name the system of each run
j836, trace 1 (8 x 18)
[1 13 -21 -51 -13 62 15 5 -11 -4 29 46 -14 27 -12 -15 -28 -20]
[-21 -11 52 19 23 28 -8 -37 53 -30 9 43 4 17 15 -15 -15 5]
[-5 41 12 2 -21 -22 -22 32 58 30 18 6 -20 36 34 3 -11 -37]
[-7 30 13 5 -4 0 -71 32 -2 -7 -18 24 4 -10 -48 -23 -37 -1]
[-1 15 -16 -3 16 -51 -28 -24 43 -30 -52 -12 20 -13 2 -21 36 -23]
[18 17 -59 -69 6 -23 -32 13 -23 0 -4 12 9 9 19 32 -2 -16]
[-13 -34 11 -4 49 -1 -36 -22 -20 -24 -22 14 23 1 13 38 -9 54]
[-13 -6 -8 16 18 -32 12 19 13 31 -18 -48 -8 35 50 47 25 21]
j401, trace 2 (8 x 18)
[-31 15 -21 16 -7 -15 -1 16 40 54 -24 -30 8 35 35 37 25 23]
[-17 4 -32 -3 16 8 8 44 -44 20 -47 -53 -5 13 -28 10 11 23]
[6 -20 -5 19 31 -5 30 -23 -8 -46 -52 -37 -23 15 -5 -34 35 -1]
[21 -8 -29 -45 13 20 46 -18 -6 -29 11 8 -32 44 33 -7 14 -31]
[-11 -14 28 -3 24 52 -6 2 -5 -12 14 35 -31 58 17 8 -38 26]
[-21 16 0 36 -38 27 -8 -6 50 40 -11 18 -19 50 14 -11 5 29]
[-21 32 -50 -12 -33 38 -12 30 -16 35 -34 0 3 12 -48 -22 2 12]
[-19 6 -4 1 23 20 -11 -16 11 -40 -57 1 15 -15 -50 -52 13 -7]
j12, trace 3 (8 x 18)
[15 6 26 10 38 -57 -32 7 17 -50 -31 -25 -17 3 8 -17 3 -34]
[37 15 -21 -13 0 -68 -59 22 -22 -10 -13 -10 -21 10 20 20 -5 -9]
[12 -12 -24 15 5 -31 -60 -19 -26 -12 -49 5 -1 11 2 14 8 57]
[-15 -6 -39 10 4 -30 -5 -7 5 34 -43 -35 21 10 25 42 39 43]
[-32 -4 -26 -9 13 25 2 36 -40 43 -20 -26 20 5 -17 40 -4 47]
[-33 -22 -3 3 40 44 52 8 -22 -5 -34 -40 -2 19 -16 -1 17 21]
[-2 5 -26 -31 8 33 60 34 -21 9 5 -32 -33 43 9 0 6 -26]
[8 8 -19 -17 -13 60 12 6 -19 -15 -5 25 -46 54 -19 -40 -16 -6]
j848, trace 4 (8 x 18)
[32 28 -26 -26 -30 -59 -41 15 4 19 24 9 5 -13 27 26 -5 -30]
[11 -17 8 3 7 -12 -56 -26 -28 -25 -5 36 30 -45 -26 6 -19 34]
[8 -25 -3 25 3 -52 10 -49 25 2 -6 -15 21 -17 49 29 42 20]
[-17 -7 -34 -34 7 7 9 19 -42 41 13 -9 40 -23 0 58 -2 26]
[-12 -41 47 32 47 7 35 -4 -28 -27 -6 -36 8 -29 -15 5 1 18]
[28 -2 -14 0 -10 -33 51 29 -24 18 20 -51 -29 7 26 16 20 -30]
[24 -6 -5 -4 -21 29 4 23 -73 -8 17 7 -21 -19 -52 -20 -29 6]
[32 -20 19 53 -34 -8 33 -44 9 -21 9 0 -34 -7 2 -43 22 -1]
j835, trace 5 (8 x 18)
[-15 -46 37 23 31 45 42 -14 -26 -9 17 -5 -5 7 6 20 -12 43]
[6 -13 8 28 -17 16 58 33 -32 36 25 -41 -36 16 3 12 3 9]
[24 0 -2 14 -23 22 11 30 -60 -10 -3 -16 -40 -4 -51 -41 -15 -3]
[37 -3 -12 23 -45 9 30 -40 3 -25 3 14 -35 1 -14 -62 21 -18]
[36 11 -44 -43 -47 9 8 -23 -10 2 42 46 -5 -5 8 -9 -2 -28]
[-16 4 19 -14 -16 51 -10 -20 20 2 41 66 23 -12 -16 -10 -33 0]
[-24 18 28 21 -34 2 12 11 48 50 43 9 30 -29 3 11 -7 -14]
[-3 21 24 5 -6 -32 -32 42 -8 15 19 -12 29 -60 -33 8 -25 -25]
j836, trace 6 (8 x 18)
[3 35 -68 -36 -41 14 -6 3 18 28 -11 19 -13 41 12 -8 16 -10]
[-38 1 -2 -24 23 55 -31 -15 7 -12 -21 48 29 11 -25 -3 -20 29]
[-37 12 12 -11 40 -6 7 -1 71 2 -20 -14 13 36 40 14 17 -21]
[-6 31 5 -31 21 8 -38 67 -16 6 3 0 -25 38 -2 13 -45 -21]
[0 -7 33 32 37 -19 -44 -4 6 -51 -50 -9 -21 15 -14 -27 -4 11]
[30 21 -52 -14 -17 -42 -13 0 8 -2 -32 -17 -37 43 29 -8 29 -16]
[5 -6 -43 -23 -6 28 -43 -11 -44 -7 -27 37 -3 22 -20 4 -13 49]
[-33 -15 -12 9 26 9 8 -41 42 2 -42 -5 20 29 30 15 37 40]
j12, trace 7 (8 x 18)
[37 19 -8 20 -60 -18 6 18 -26 15 26 -6 -20 -35 -32 -33 -3 -27]
[28 -10 -28 -12 -24 -2 -1 -52 -16 -34 -4 32 21 -50 -33 -38 17 -7]
[8 -12 -24 -37 -1 -16 11 -52 24 -1 30 33 41 -25 42 32 20 -8]
[-15 -20 38 6 7 18 -16 -8 5 20 46 39 21 -6 25 48 -33 36]
[-16 -22 68 69 7 -2 23 -1 23 9 16 -23 -2 -16 5 2 -3 19]
[20 7 19 28 -25 -26 27 39 -27 16 28 -42 -14 -41 -21 -10 -4 -31]
[42 -16 -14 -8 -14 -3 10 -23 -58 -42 4 9 -6 -43 -39 -35 2 -12]
[36 -24 -36 -25 -11 -17 25 -64 -3 -25 18 26 6 -9 39 8 32 -5]
j401, trace 8 (8 x 18)
[49 -4 -26 -25 -16 -30 -12 22 -67 0 29 -3 -23 -9 7 26 -16 -5]
[25 -43 28 41 6 -21 -26 -47 -23 -28 2 19 -2 -16 11 12 -3 53]
[11 -15 -35 -1 -42 -2 39 -45 8 34 33 16 21 -16 34 28 31 16]
[-20 -23 16 3 5 45 27 15 -47 21 28 0 24 -36 -34 23 -22 32]
[-7 -12 45 62 -17 0 45 -20 29 2 10 -20 1 -32 -13 -34 19 -8]
[32 19 -14 -20 -40 2 34 26 -26 9 45 -4 -20 -21 -18 -23 -10 -55]
[27 -9 47 22 3 -5 -39 -2 -25 -43 19 32 -17 -20 -27 -25 -40 -1]
[29 11 -7 10 -49 -36 -24 -43 40 6 30 43 4 -15 29 -6 11 -11]
j848, trace 9 (8 x 18)
[13 23 -22 -7 -3 -11 -46 28 -35 -25 -44 -6 -10 -10 -54 -35 -8 -9]
[31 -11 -34 -2 -5 -22 1 -59 6 -48 -36 12 -16 9 10 -37 41 -6]
[4 -8 -55 -40 -19 32 8 -36 -4 14 11 43 6 30 30 26 11 27]
[-42 -25 36 23 25 54 8 -13 15 12 2 18 11 23 6 20 -17 53]
[-37 19 23 28 13 -6 23 43 43 39 -12 -51 -6 26 18 16 9 -7]
[-14 36 -8 -25 14 6 -15 65 -19 1 -27 -29 -1 -6 -47 -19 -16 -37]
[31 0 0 -8 20 -18 -5 -18 -4 -69 -26 -2 -29 5 -12 -51 8 -41]
[42 4 -46 -33 -29 -6 -13 -30 -7 -11 15 40 -32 41 39 1 5 -5]
j864, trace 10 (8 x 18)
[12 -2 -6 -14 21 27 25 25 -46 -38 -22 -22 -42 25 -34 -40 -5 -22]
[20 2 -22 2 -14 11 19 -42 31 -28 -18 18 -40 49 22 -44 26 -15]
[3 37 -48 -24 -46 18 -31 19 9 36 -1 32 -20 44 1 -5 -10 1]
[-51 20 -3 -1 -5 49 -20 -5 40 18 -25 29 40 -7 -39 -19 -5 17]
[-31 28 -2 -6 1 -28 10 15 58 29 -7 -27 43 -29 6 8 24 -40]
[-11 16 -2 -56 45 -2 2 46 -24 -19 0 -23 21 -24 -24 8 -18 -49]
[7 -14 20 -23 57 -11 1 -27 21 -67 -14 7 -6 17 25 -12 3 -31]
[29 12 -17 -16 6 -44 -52 11 2 -9 -8 7 -37 52 46 20 -9 -2]
j864, trace 11 (8 x 18)
[4 35 30 -26 3 -3 -23 33 27 -14 33 23 -9 -1 -4 -20 -39 -65]
[10 21 24 1 11 -26 -63 3 22 -45 -17 25 -2 -10 -23 -37 -21 -32]
[22 17 -30 -10 -3 -60 -60 -20 12 -23 -40 7 14 -16 0 -9 19 -9]
[1 -4 -57 -45 15 -17 -37 -20 -23 -6 -32 13 36 -15 1 31 16 26]
[-26 -26 -14 -29 38 7 3 -32 10 6 -5 10 43 2 37 57 15 38]
[-27 -15 25 -2 39 -3 7 28 2 27 18 -21 9 20 44 66 -14 25]
[-21 -19 54 36 45 6 8 38 -16 -4 -9 -41 -23 22 0 16 -21 24]
[15 -15 20 51 9 -19 29 12 -12 -15 -29 -54 -50 29 3 -22 18 4]
j955, trace 12 (8 x 18)
[-31 39 10 -43 29 9 -23 60 21 15 6 -4 14 12 -4 16 -31 -42]
[-9 6 33 -16 49 5 -52 17 2 -47 -21 19 -7 17 -16 -14 -37 -11]
[1 14 -7 -13 33 -41 -43 8 33 -21 -38 -10 -20 51 41 9 8 -11]
[-2 0 -49 -51 20 3 -43 -13 -14 -9 -28 29 12 32 20 30 0 26]
[-26 -16 -23 -6 33 26 8 -45 22 -24 -54 5 16 26 6 -8 34 31]
[-42 1 -33 -27 23 34 42 15 12 34 -19 -25 13 36 22 31 21 13]
[-30 -16 8 -14 32 73 26 22 -33 -5 -8 -1 -9 27 -28 -1 -22 24]
[-7 5 20 23 16 24 26 31 4 -10 -23 -32 -55 60 1 -28 -2 -8]
j955, trace 13 (8 x 18)
[2 -17 -16 -13 36 -4 -50 -3 -36 -26 -43 7 -11 35 6 21 -8 48]
[2 -14 -45 -6 20 -8 9 -29 -3 -19 -57 -21 -16 43 25 1 43 24]
[-11 -10 -61 -43 1 43 42 -14 -20 15 -11 1 2 34 16 18 23 19]
[-30 -16 -2 1 8 79 55 -16 1 -3 -8 8 -7 28 -17 -23 5 19]
[-30 18 11 16 -9 46 38 45 18 36 -1 -25 -31 46 -8 -13 -8 -8]
[-2 25 3 -5 -11 38 -18 57 -33 9 -1 2 -37 26 -45 -25 -39 -7]
[22 30 -2 6 -10 -8 -21 19 5 -33 -31 -3 -46 26 -27 -60 -5 -39]
[20 43 -45 -50 -22 -18 -29 9 20 -6 -4 21 -12 21 6 -21 2 -52]
j835, trace 14 (8 x 18)
[18 -27 30 2 27 0 -30 -21 -39 -54 3 28 5 -33 -28 -12 -26 14]
[18 -28 21 41 -18 -21 35 -45 26 7 31 1 -14 10 56 16 23 18]
[17 -6 -20 -24 -13 4 -16 34 -66 28 31 9 -4 -6 -3 46 -32 26]
[-14 -26 41 61 -5 38 10 -23 -8 -10 -9 6 -4 -12 -39 -29 -6 45]
[27 -3 -31 13 -45 -25 52 -3 -13 34 21 -35 -6 -23 14 6 35 -14]
[25 -13 -3 -32 9 20 -6 3 -64 -40 17 23 0 -32 -42 -16 -29 -11]
[10 -22 38 38 -18 16 40 -48 38 -16 31 22 -20 8 23 -26 8 -4]
[24 17 -23 -25 -41 -8 -2 34 -26 43 54 11 -10 -1 16 32 -23 -13]

runs to name
trace 15 (2 x 18)
[8 1 0 4 -35 5 35 33 -21 54 57 -13 -7 -6 15 38 -15 1]
[-4 -6 48 45 -14 14 3 24 -25 5 18 -9 1 -47 -54 -24 -26 6]

j848
trace 16 (2 x 18)
[-35 11 -27 -13 -20 34 -6 -23 47 42 3 39 32 21 18 22 8 29]
[-58 4 11 19 13 44 -5 12 16 26 -35 -8 39 -12 -43 -3 -1 37]

j955
trace 17 (2 x 18)
[-34 27 8 6 -21 35 -8 55 9 60 17 1 -1 22 -12 20 -31 13]
[-24 26 9 38 -19 0 -15 31 9 20 -35 -25 12 -30 -60 -38 2 -3]

j835
trace 18 (2 x 18)
[-2 -37 44 42 27 -13 44 -32 8 -33 -3 -32 9 -34 1 -11 23 1]
[14 -10 10 -1 -4 -25 30 26 -17 37 52 -24 -9 2 43 54 -5 -5]

j955
trace 19 (2 x 18)
[-32 -2 25 -9 48 25 -10 45 -34 -10 -18 -24 21 -23 -48 5 -27 4]
[13 -13 15 5 43 -33 36 -3 4 -42 -23 -52 -20 4 16 -15 29 -37]

j836
trace 20 (2 x 18)
[24 -34 36 14 40 -34 -34 -13 -27 -42 1 3 -18 9 28 25 -18 27]
[24 -10 -22 23 -18 -47 -20 8 -29 32 -11 -23 -20 20 34 43 13 44]

j848
trace 21 (2 x 18)
[-13 -19 35 13 9 59 -7 -28 2 -22 16 53 -13 28 -5 -13 -32 33]
[-18 19 24 35 -17 -4 8 -4 78 24 2 1 -16 40 34 -12 12 -12]

j836
trace 22 (2 x 18)
[17 19 22 -29 24 2 -2 32 1 -38 15 3 -41 30 2 -25 -29 -60]
[20 23 6 -19 -4 -7 -50 -1 28 -21 11 47 -35 48 27 -12 -28 -22]

j955
trace 23 (2 x 18)
[-19 -32 10 10 11 62 54 -21 -31 -10 4 1 16 -27 -39 -15 2 25]
[5 -11 -2 -16 1 19 84 -12 8 0 39 -16 -6 -1 24 -3 20 -39]

j12
trace 24 (2 x 18)
[2 3 74 45 8 -2 -22 12 25 -24 20 12 -24 1 -10 -27 -36 -14]
[31 33 3 29 -42 -52 -27 9 32 -1 -3 -5 -26 -4 0 -38 9 -39]

j836
trace 25 (2 x 18)
[20 26 -11 2 -57 -7 7 17 23 42 45 16 -29 24 30 2 -7 -24]
[-8 12 13 29 -35 31 -35 -14 9 -3 -4 47 7 -19 -51 -46 -20 18]

j12
trace 26 (2 x 18)
[-6 -7 38 66 -38 -15 14 -14 36 37 28 -5 12 -29 7 2 8 16]
[-17 26 -8 -3 -28 -11 7 28 13 46 18 -16 46 -59 -28 9 4 -24]

j848
trace 27 (2 x 18)
[9 -6 32 48 -31 -22 -48 -29 25 13 23 43 7 -15 13 10 -16 36]
[1 12 -41 -2 -53 -15 -10 -3 -1 54 16 12 38 -41 -8 24 11 15]

j401
trace 28 (2 x 18)
[10 6 0 -29 1 24 -23 45 -64 -4 21 12 -8 -13 -41 2 -48 -3]
[4 -31 32 42 28 -26 12 -49 23 -46 -26 -13 5 -19 9 -20 28 8]

j836
trace 29 (2 x 18)
[13 -3 -26 -13 -31 2 -16 -51 31 12 23 58 7 20 45 20 6 22]
[-42 -1 -11 -12 -5 43 -15 11 -8 47 9 24 42 -11 -15 37 -19 48]

j401
